Each path below is one point turned by a fixed rotation once a step. After each direction that follows a path, write how fast that rotation turns it, in degrees each step (0 if it stays still).
Each turn is a multiple of 5 degrees from 10 to 175, or 0.
Each row of a path follows its step; steps can be skipped.
Path 1:
step 0: [-40  -1  27  13   7  -8  -6  -6   4   1  -8   7   2 -11 -23  17  13  21
 -35 -27   6   5   0   5 -20   7   4   6  -4 -15  27 -23  18 -17 -27  60
   0 -12   6   1   8 -24   3]
step 8: [-27   4  25  -8  -3 -52   6   7   8  -8 -11   1 -40  -8   0  23  -6 -12
 -19  -5  13 -10  -7  -6  -3 -17   6  10   8 -37   7 -17  -3 -32 -18 -16
  -9 -36   6  13  24 -17  15]
step 9: [ -6 -11  22  11 -13 -47  45 -11   0   2  -6 -16  -5  -2 -20 -14 -13  -8
  -5 -41  21   9   5   1  -7   7  -7  28  -3   1   5  -3  40 -15   7  19
   1 -17  -4  20  -6 -37  -9]
step 14: [  5 -10   6  12  -7 -35  41   7 -40   9  -5 -27  -9 -12 -19   2 -10   9
  14  -2   9  21  26 -17 -13 -14   0  34  -4   7   1 -23  -7   2 -37  -7
  20   7  -1   3  27 -22 -21]
step 15: [-36 -18 -18  18   0  -2  17  -7  -1  -9   1 -23 -26 -16  -2 -32  -8  -9
   0   6  18  14  19   0 -26 -30 -33  26  25 -14 -33   3   1 -15 -14   7
   2   0  39  -5  11   5 -16]
step 19: [-12 -13  13  -3  16  -9  11   3 -10  16 -15 -44   6   5 -10  40 -12 -19
  13 -13  29  18   9  21 -16   7  -7  33  25   8 -11 -47 -17 -15 -14   1
 -14   7 -15   3   5 -25   5]
step 22: [  0   6  35  11   9 -14   5 -22 -17   5 -12  -1 -12 -24 -30   6  36  39
   4   5  21   0  22  11  -3   1 -14 -17  35   5  -6 -30  -8 -13 -27  -5
  15  19  23 -12 -11 -27 -10]
step 24: [-15  -9   5   5   4  -3  26  -8   5  10 -10 -20 -25 -37 -10  43  -1  -3
  -4  15   9  27  12 -15 -36   6   9  26   9 -12 -30 -26 -11 -17 -15   3
 -14 -11  17   3   8  36  18]
step 26: [-12 -13   7  14 -10 -34   5  17  -3  27  26 -21   3  -9  11  26 -15  -2
  16  -4  20 -30   4 -19 -23 -29 -13 -24  12  26 -30  -5   7 -11   6  37
   9  15  33  -7  -9  -7  11]
step 28: [-16  -3   7   7   8  -6 -13  -6 -16  37 -21 -30   6   3 -32 -28 -17   8
   5 -13  35   0 -10  16 -48  27  -3 -23   4  -1   3 -36  -1 -19  12  18
  -7   6  -4   1  23   3  13]
Directions:
[  7   2   2  -6  -2   4   4 -12  -4  -8  -1   0   1 -11   1   4   7  -9
  -3  -6  -2   2   3  -8  -4   4  -6   4   4  14   3   4   2  -3  -7   2
  -8   8  -5  -1  -2  -1  -2] -> 145
[  8  -6   1   1   1  -1   1  -1  -2   1 -12  -3  -5   6   2 -20  -7  -1
   2   0   5   2  -5  -5  -2   5  -8  -4   3   3  -1   5   9   0   1  -2
   9   4   1  -6  -6   1   4] -> 135
[-3 11 -5  1 -7  1 -1 -9 -1  8 -3 -3 -3  2 -5 -5  1 -1  7 -7 -4  7  4  6
  1 -1 11 13 -2  2  3 -8  3 -1 -1  9  9  3 -4 -8  2 -3  3] -> 80
[ -4  -1   1  -7   6   3  -6  -4  -4   4 -12   7  -3  -3   4   7  -8   6
  -2   0  10   4   2  -7   5   3   4  -4   2  -3   8  -5  -7   5 -11  -5
   2  -3  -6  -3   0 -11   0] -> 130
[-3  0  9 -3  4 -3 12  2 12  1  0  1 -4 -7  2  2 -5 -3 -6 -2 -3  8  7  0
  3  0  5  0  0 -7  1 15  0  0 -1  9  0 -3  8 -6 -4 -2 10] -> 45
[  1  -1  -6   5   5   2  -2  -4  -6   5   8   3  -4   0  -1   6   4   0
   2   4   9   5  -5   1   3   1   0 -12  -8  -1   9   3   8  -8  -2  10
   0   4  -5   2  -2   9  13] -> 10
[ -4   1  -2   0  -5   6   3 -11   2   3   1  -1  -5  -2  -1  -2   3   0
   9  -1   4   6  -3  -6   4  14  -4   1   6 -13  -1   1   5   2   6   3
  -8  -6   7   9   6   1 -10] -> 115
